Rotation paths and how fast each direction turns (degrees a step)
Each turn is a multiple of 5 degrees from 10 to 175, or 0.
Each row of a path follows its step; steps can be skipped.
Rotation 1:
step 2: [-13  -2  19   6  24  16 -15 -18  -9   2  23   7   8  31   2  27   3  -8
 -24  26   2  -7 -21   5   7  13  -6 -31   3  17 -12  32 -21   7  13  10
  20  14  27   6  43  14 -30  -8]
step 3: [-44  11  -6  28  -2  -2  16 -19   2 -19 -15 -17  24 -15  -1 -25  -6  15
  -1  -6  29 -31   9  -8  -1 -22 -10 -11  41  -6   1  -4   3 -20 -14  26
  23 -19   4  12 -30 -13 -23   9]
step 4: [-11 -24   0  12   3   9 -13  23 -15  15  17   8  16   6  12 -14  11   5
 -17  25   3   1 -10 -10  42   0 -15 -17 -30  -8   7  23 -29 -15   7   3
   9  -6  19  14  34  -7  34  45]
step 5: [ -3  34   7  -1  -2  -5  -7 -52  -3  11 -19   3  43   0  14   6   7   4
 -22  -5  17  25   1  -9  22 -17 -14  16  -2 -13 -10  14  -2  -1  20  31
  23 -19   3 -13 -32  -9 -12 -26]
step 6: [  3   1  24  -5   5  34  -6  15   4 -24  20 -18  25   6 -40  -4 -23  10
   9  26  -9 -29  -6  -9  34 -13 -17 -28 -15  -4   2 -10 -18   6  28 -27
  -7 -11   7  17 -20  -5   4  25]
step 8: [  4  30  11  20  14  -6  -2   0  -6  -6  11   9  18 -16 -30   6  -9   1
  -8  16 -13   9 -33  -4 -12 -18   2 -19  13   0   2 -11  -9  15  40  19
 -35 -21  13  22  20 -49  -7  14]
step 9: [-42 -22  11   6  -1 -20 -12   4  11  26  -2 -43   4  18  19  10   5   4
  -5  -2 -34   9   7 -20  14  -5 -19  -9  -8 -12  -3 -16   8 -20 -10   1
 -14   6  35  -8 -47 -16  -2  -3]
step 10: [  3   8   4  -6  13  -7  17   2 -19 -34   7  17   9   1  -3  10 -15  23
 -38  31  -5  18 -51  12   4  10 -29   4 -26  12  22 -16   0  13   2  15
   7  18   4 -23  11 -21 -27  14]
step 12: [ 30 -12   1   8  -7  12   1  19   9  29  -8  28  17 -17  -7   4 -17  14
  -4   7 -41   6 -13 -10  20  19 -17   2 -30  14   8 -39   9  -8 -10  24
  15   7 -18   1  -9 -21  13  43]
Directions:
[  4  -2   3  -2  13   7  -4  10  -5  -3   2   6   3  -3  11   0  -1  -7
   1   9  -1  -4  -3   7  -3  -1   8  -2  -5   6  -6  -3 -14  -1   7  -7
  -5   1   5   1   0  -1  -2   6] -> 170
[  5  -4  -1  10  -3  -2  -3   4  -3  -6  -6   4  -2  -3  -2   3  -3 -10
 -11   5  -4  -5   3   6  -7   5  -2   2   2 -10   8   1  -1   4   8   2
  14  -5  -3  -3  -6  -5  -3  -8] -> 145
[ 7  0 -6 -2 -8  0 -1 -4  0  5 13  6 -2 10 15 -2  7  6 -5  8 -6  2 -8  2
  3  6  1 -1  9  6  1  6  2  3  1 -2  4  1 -6 -6 -3 -5  2  0] -> 135
[  0   7 -10  -1  10  -4   6   0   6   3  -2   2   0  -3   2   6  -6   3
   3   1  -8   9   4   9  -7   5  -4  -8  -3   0  10  -4   8  -6   2 -10
  -3  11   1  -1  -2  -6   2   0] -> 25
Rotation 2:
step 0: [ 30  17 -33   3   4  -2   3 -19   1   6  21  12  -6   7  15 -14 -20 -26
 -17  -4  -3   3  -2  -9  -8  -2 -29  11   5   4  27  18  14  11  -3   8
  29  28 -29  10  -1 -44 -33  20]
step 3: [ 24  -8  27  -3  24   1  26  10  12  -3  20  24  -6 -17  25   0  10 -15
 -11  -3 -24  -4 -12   0  -7   2 -30  24 -16   6 -19   0  25  -3  31  10
 -35  26 -29   0  12 -24 -10  -4]
step 5: [ 13  -1  -8   8 -14  -4 -13  17 -22   0  15  16 -11 -52 -12  -4   2  -8
  -2   2  19 -33  26 -13 -21 -14 -20   2 -18  -9 -10  14 -12 -14 -11  12
  16  22 -27   8  -8   3 -36 -29]
step 6: [ -9   5   7  18   5   0 -15 -28 -17  22   3  11 -10 -16  18  29  23 -13
 -14  -9   1  -4   4  25 -11   7 -18  17 -37  33 -25  23  23  11  20  -6
  30   6 -21 -15 -11  -8 -17  -3]
step 7: [ -2 -12   6   0 -25 -16  20 -32  -7   5 -23  12  -3  -3  13 -21  -5 -14
   6 -14   5 -24  26  30  -9 -12  15  15 -17  31  18  18  -8 -21  -4  -5
  24 -41 -22  -2  18   1   0 -31]
step 10: [ 19  13 -11 -26  -1 -13 -19 -17  21   9 -10 -16   3 -25  -7 -20  -5 -31
  -7 -20  12   4   1 -12 -15 -31  -1  -6  12   5  26  -2 -21 -11   5  47
  -7 -29 -26   3  -9 -24 -15 -26]
step 11: [ 29  -2 -22 -22  11 -22 -12 -17  -8  13 -17   8  26  -7   8  31  22 -14
 -16  15   5 -18   8 -23 -17 -16 -29   7  36  -3  -7  24  28   9  16  20
  12  14 -11  22  -9  -4 -15  -1]
step 12: [  9  10  -7 -27  -3 -17  16   2 -10   8 -31  20 -21  -9   3  -5   9  -7
  19   2  -3  21 -10   9 -14  19  -6  -7   1  37  23  46  24  14  38  13
  -8   6 -18   5  29  -3 -20  -3]
step 13: [ 58 -31  -7 -13  -6 -15  -5   9 -11  16  -2   1  -6 -36  23  -8  -8  -4
   6  10  -8 -14   7  22  -9 -12  27   7  -6  16  15 -23   0  30  16  13
 -13   0  -5  20  24 -15  -6 -27]
Directions:
[ -1  -1   3  -1  -5   2   5  -2   4  -9   4  12   2   2   6  -1  -2 -10
   8   6   0  -1   3  -4   2   2  -3   1  -3 -13   4  11   2  -4 -12   5
   4  -1   0   5  14   4   0  -3] -> 160
[  6  -7   4   3   6   5   0  -6  -9  -3   7   5   6   2   5   6   7   2
 -10  -1  -5  -4   5   1   5  -3 -11  -5   1  -5  -5   2  -3   9   0   3
   0   8   5   5  -4 -14   5   4] -> 135
[  9 -16  -7  -2  -1   2   2   1   7  -6   3  -5  -4  -5  -1   3   4   1
   4  -3  -7  11   2 -12  -6   3   7   4   1   5  -5   7  -3  -5   5   2
   1   8   5  -1   6  -2   2   4] -> 35
[ -3   8   0  10  -4   0   5   3   0   6  12 -11   4  -6  -4  -7  -1  -3
   5  10  -1   0   1  -4  11   3  -1   3   4   1   0  -2   5  -4   3 -10
   1   5  -3   3   8 -12   5   3] -> 20
[  2 -10   0  -3  -5  -3   3  -3  -7  -2   6  -2  -1   7   0   5 -11   4
   5   4  -9  -3  -1   5  -3   3   1  -1  -3  -3   6  -1  -3  12   9 -12
  10  -8  -7  -5   4   0  -2  -1] -> 60
Rotation 3:
step 0: [ -7  15  20  20  11  28  15  15  -1 -16   6   4  -6  10 -50  21  -5 -23
  -3 -24  11  19 -23 -14 -35  29  -8 -12   3   8 -15 -11   1  -7  29  16
  17  11   6 -12  25   4  -3 -14]
step 1: [ -3   5  13  -9  -1   7 -18  25   7  11  -2  -8 -10  26 -35  17 -37 -29
   5  -4  18  19 -17 -21  -9  -5  17  -2  -7  15   5  -9  17 -23  23  14
  36   5  19 -21   7 -25 -30 -16]
step 6: [-22 -16  23  26   4   4  -1  -8  39 -15   3  36  -5 -11 -20  15  -5 -33
  -8  11   3   8  19  17   2  20  30 -12  18   6  -5  -6  17  -4 -17  23
 -21  13   5 -11  39 -15 -12 -14]
step 8: [  8  -3  26  -3  16   9   3   5   5   3   5  19  -6  -2 -37  10 -17 -22
   1  -6  40  -4 -14 -36 -42  11  -8 -19  -8   7  24   1 -14  11   9  -2
  10 -12  30  10  18 -21  33 -11]
step 9: [-14  -3  14   4   7  29  -5 -15  -6  -9  -2 -10 -10  12 -43  14 -31 -19
  17  18  33 -16 -13  12 -35  -9   6  -9   9 -11   3 -19  -4 -20  23  16
  26   0   5 -10  21 -17  16 -27]
step 10: [ -5   0   6   2  -7  28 -19  19   3   8   1 -28 -11  34 -14  32 -48 -12
   6   3  21 -26  -6  12   6  15  13 -21  10   8 -11 -18 -22 -19 -12  23
   7  -3   6 -22   9  -1 -20 -31]
step 11: [  3 -18   9 -12 -10 -23  -2  26   2   3  -8  -5  -3 -10  -1  33 -46 -19
  -8 -16   3 -20  -4 -20   8  28  23 -41  -3  -8  12 -10 -20 -17 -14 -17
   2 -13   9 -17  13  13 -18 -32]
step 12: [ -3 -45  17  14  24 -26   6   5   2 -22 -12   1   2 -24 -20  25   9  -6
 -17  12  -4 -24   0 -23   6   5  24 -11  -1 -30   9 -11 -18 -10   8  -4
  25   8  23 -17  15   9 -15 -36]
step 13: [-29 -11  41  31  19  -5 -12  32   8 -29   3   5   8   3 -21  20  28 -19
 -10   6   5 -18   3 -14  16 -15   6  -2  11 -13   7 -13 -30   4 -14  35
  10   2  20 -17  -1 -14 -10  -6]
Directions:
[  1  -3  -2  -2   3   7 -10 -10  -3   5  -5   6  -5  -5   4  -1   1  -2
  -1  -1 -10   0   3  -2   2  -9   4  11   3  -1   1  -2   8  -9   7  -4
   7   2  -3  -1  11  -2  -3 -13] -> 130
[  4   0  -3  10   3  -7 -10  -2  -3  -1   3  -4   0   2   5   3   0  -5
   3  -2   5  -4  -4  -5   8   4 -10  -4  -8 -11   2  -3 -12  -6   2   1
   6   3 -13  -3   8   1   2   0] -> 25
[ -2   4 -11   1   3  -3   1   1  -8  -4  -5  -2   1  -1   3  13  -9  -3
   1   1  -2   8  10   2  -1   7  -6   0   5   4   4   6   0  -6   8   3
 -11  13   5  -5   1   1  -5   1] -> 70
[ -2   4   3  -4   7   5  -3 -10   0   6  -2  -1   8   7  -4   3 -11   4
   1  -6  -3  -6  -6   3  -8  12  -9  -2  -3  -4  -2  -5   8  -6   1  -1
   9  -6   8  -2  -2   3  -1   7] -> 40
[  9 -19  -7  -7  -3  -4  -8  -8   0  -1  -6   3   6  -3   0   0   1  -4
   0   3  -5   3   2  -6   3  13   3   1  -3   4   4  -4  -5  11   0  -4
  -2  -7   6  -1   1  -1  -1   4] -> 80
[-13  -7   1   2 -10  -3   0   2   2   2  -4  -2 -10  -4  -3   2   1   0
   6  12  -9   4  -6   4   3   6  -7   1  -9  -2  -2   2   4  -8   3  -5
   0   0   1  -2  -8  -1  12  -5] -> 145
[-12  -1   2   3   8  -8   3  -2  -2  -1  -4   2   3  -5   9   5   2   2
 -20   0   0   1   4   5  12   2   4  -1   2   2  -5  -7  -4  -6  -3  -2
   6  -4   3   8  -3   0   2   4] -> 45
Rotation 4:
step 1: [ 12 -32 -22  14  29  10 -10 -38  -4  -6  -3 -26  -8 -11 -21  -9  26  34
 -25   6  -8  13  22   4 -22 -16 -13 -18 -10 -13   9 -15  -6   7  17   9
  22 -15  13 -12   1  -5  -5  -3]
step 2: [-18   4  25 -19 -16  -2  10  -1  -2  -1  19  -3 -28   3  -8  13 -10  -7
 -18   5 -35 -12  10   8 -20 -40  19   8  16 -10  32 -13   1  12 -18 -15
  -1   8 -29  -5  -5 -27  19 -21]
step 3: [  8  20  28   3 -25   6  10   9   0  19 -16  13  19 -17  25 -13  14  22
  10   8  12   1  19  26   1  -9 -35  20 -16  13  14 -31  31   9   6  -4
   6  27   3 -19  -3  19   3  -3]
step 4: [  4 -11 -30 -13   0  23  14 -40 -15 -15  -5   8  18 -14   0  22 -17  26
 -24  17 -17 -17  17 -13  15   2  17 -13  -9   2 -20  -5  19   1  21   3
  34  20 -11  12  13   9 -14  -5]
step 6: [ -9   6   5   5 -16  -2  -5 -24  36 -22 -20  17   0  -5  12  -4  -1   6
 -25 -30  -8 -15  32  23  -6  -5 -30   7 -10 -16  20 -11   1   7 -26 -40
   1   1  25   3 -23   1   8 -12]
step 7: [-14   2  19 -11 -47  31  10   3 -14  13   0  -5  28   9  18   2  -6  10
   3  16  -7 -25  18 -16  11  12  40  -4 -10  19  -2  -3  24 -21 -21 -14
 -14  16 -10  15  10  11  -6  -7]
step 9: [ -5  -7  -6  11  -9  18  -3   0  11 -26 -11 -25  -9 -10 -14  11  10 -27
 -28 -22 -39  -8  -2   5  11  -1  11 -29 -14 -34  -3  21  -3  -3 -11 -11
  17   7  13  23 -28 -26  -5   7]
step 11: [-29   9  17   0  -5 -16  15  14  16 -15 -26  -1  -8   9  23  -6  -8   9
 -34   7  14  -5 -12 -15  31  31   5   4  -7  17  20   4  13  11  -4 -10
  44  11 -12   4  25  20  17  -6]
step 13: [ -5 -18   2  18  32 -17  -8 -25 -17 -16  12 -32 -14   8   3 -12  -9 -22
 -15 -11  15 -30   9   0  -5 -30 -20  13  -4 -24  -5   0  -4  23   3  11
  22 -27  27  15 -10  11 -16  -6]
Directions:
[  5   7   1  -1 -11  -2  -1  -6  -5  -5  -1   4  -3  -1   8   3   6   5
   7  -5  -5  -4   5   2  -9  -3  -3  -7   0   6  -9   7  -2   1   5   6
   2   0   4   1   7  -4  12 -13] -> 25
[  8  -4  -3 -10   6  -6  -3   6  -7   3  -3   1   8  -6   7  -3   6  -2
   6   2   1 -11   0  -5   6  12  -1   5  -2   2  -1  -6   6  -2   1  -5
   3  10  -9   2   6  -3   6   1] -> 90
[  4  -3  -5   0  -5  13  -6   0   6   1  -3   4  -5   5  -3  -3   2   3
   4  -6   2  -4   5   4  -9   7  -9 -11   4  -3   2   3   4  -6  -2   0
  10   2 -12   2   0   1 -10   8] -> 130
[ -4   6  -9  -5   1  -1  -2  -4   4  -3  -1   3   1  10  -5   3  -2  -8
  -2   1  -7  -5   1  -2   6  -1  -1   1   3   2  -6  -4  -6  16  -2 -11
  15  -6  -4   3   2   5   1  -4] -> 155
[  6   1  -7  -9  -9   7   6  -3   3  -2   8   3  -5 -10  -5  15  -1  -6
  -3   6   4  -1   6   1   2   5  -7   1  -1   2   1 -10   4  -8  -3  -3
  -4  -5   5  -4  -3   5   1  -5] -> 25
[ -2   8   2  -1   3  -3   4   2  -5   3   1 -11 -14   2  -1  -9   1 -12
  -2  -6  10  -4  -1  -5   4  13  -1  -3  -2   2  -3  10  -3  -5   0   4
   2  -7   2   2  -2   7   2  -2] -> 20
Rotation 5:
step 0: [ 24  12 -29 -11  12  -5   3  11   3 -26  -6 -10 -40  13 -30 -10  -6 -15
 -26  36   0  22  10   1  12 -12  20 -11 -24   9  17  -1  -3   6  16 -12
   7 -26  11 -28 -24  -1  22   7]
step 1: [ 15  17  -5 -22  -9   6  -4 -27  34 -11  -4 -16 -10  29 -36  -4  -7 -28
 -14   9  27  26  -8 -12  -2  32  -4 -18  -7 -19  -6   6   1   1   7 -16
  38 -11   3 -12   0 -23  -2  20]
step 3: [-11   0  16   7 -19  15 -28 -19  16 -27 -23 -17 -23 -23 -28  -4 -14  20
  31  26  12   5  10 -18 -23  19  -4  19 -21  10  23  -9  15  36  -2  -5
   9 -12 -16   5  -7  -9 -12   8]
step 6: [ 11  39  -6   9  -3  34 -41 -11   2   6  -5   0 -22  27 -38  -4  -6 -10
 -21   7  -6   7 -21  13  -6   3 -16   6  14   4  24  19 -12   3  15 -29
  19  36  -6   6   2   7   4  -2]
step 7: [  0  22   0 -13  16   1 -21   0  13 -40  11  15   6  26  13  19 -38 -14
 -29  14  -1 -13  -4   9  -9 -18 -19  17  -9  14  10   1 -25  26   5 -27
  28  28   7   9  16 -18   2  16]
step 9: [-32  38   3  18 -25   4   8 -37  -2 -16   0 -40   9  -5   8  24 -20  -3
  -2  33   1  10   5  13  28  -2 -10 -16   9  -5 -15   4  20  15  14 -18
   6   7   4  23  13 -11 -17  10]
step 11: [  3  34 -14   5 -21   4 -13  -2 -25   7 -21   2 -10   1   0   0  -8  48
 -16  49 -29  18  -2  -5   4  17  -3 -10  -5  26  25  22  12  -4 -10 -12
   2  20 -10  -6  -1   8   2 -23]
step 12: [ -7  42  13 -23  -1  -5   0   4 -12  -2  -3  33  11  21   8  -1   4  25
 -31  22  17  22 -26 -16  10 -18 -12  -7 -14  36  -8  19   0   5  -6 -11
  23   9 -10 -17   9 -23 -27   7]
step 13: [ -5  50 -31  -8   0   7  12  -2  -3  -9 -12  29  -5  -7   2  -5  -4 -19
 -32  -2  -1 -16  -3   3   7 -21   4 -11   0  32   9  16  12  16   1 -18
  16 -38  -2 -35 -16  -2 -13 -22]
Directions:
[  8  -6   3  -8  -6   3  -5  -1  -2  10   1   0   3   4   7   1 -10   1
   1  -1  -6  -3  -8  -1   3  14 -10   4  -3  -5  11  -2   3  -2  -5  -4
   4   9   3  -6  -3  -2   8   1] -> 80
[ -6  -4  -9  -8  -5   2   7  11   5   0   5  -4  -1  11  -1   5  -4  -8
  -8  -2  -1   2  -6   3 -11  -6  -2   3   0   1   5  -5   3  -3   8  -3
   8  -5   3  -1   1   9  -7  -1] -> 55
[  4  11   2  -2  -7  -1   5  -8  -2   3  -7 -10  -2   0   6  -3   7 -12
   0  -2   3  -7  -4   4   2  -4   0   5  -5  -7  -3   1   1 -10   1   6
  -1   2   5  -7  -9  -6 -10   1] -> 90
[ -5  -7   6  -2  -2  -2  -5   2  -2   1   0  -1   7   6  -4   4   8   0
   1   4  13   7   6   3  -7  -1  -6  11  -7   2 -10  -7   1   3  -7   0
   5   0  -8  -9   0  -7   3   5] -> 160
[  3   5   0  -5   0  -8   1   2   8  -4  -1   6   4   1  -5  -1  -5   4
  -7   2   1   1  -1  -4  -8   2  -6   7   8  -9   1  11 -15   3 -12   4
  -2   0  -2  -2  -2  -2 -10  -6] -> 70
[  7  -6  11  -3  13   7   7   7  -6  -2   1   1  -2  -7   3  -4  -9   1
  -5   3  -2   6  -2   2   5  -9  -4   3  -6  -6  -1  -3   0   1   0  -5
  -1  -3  -6   3 -10   0 -10   7] -> 145
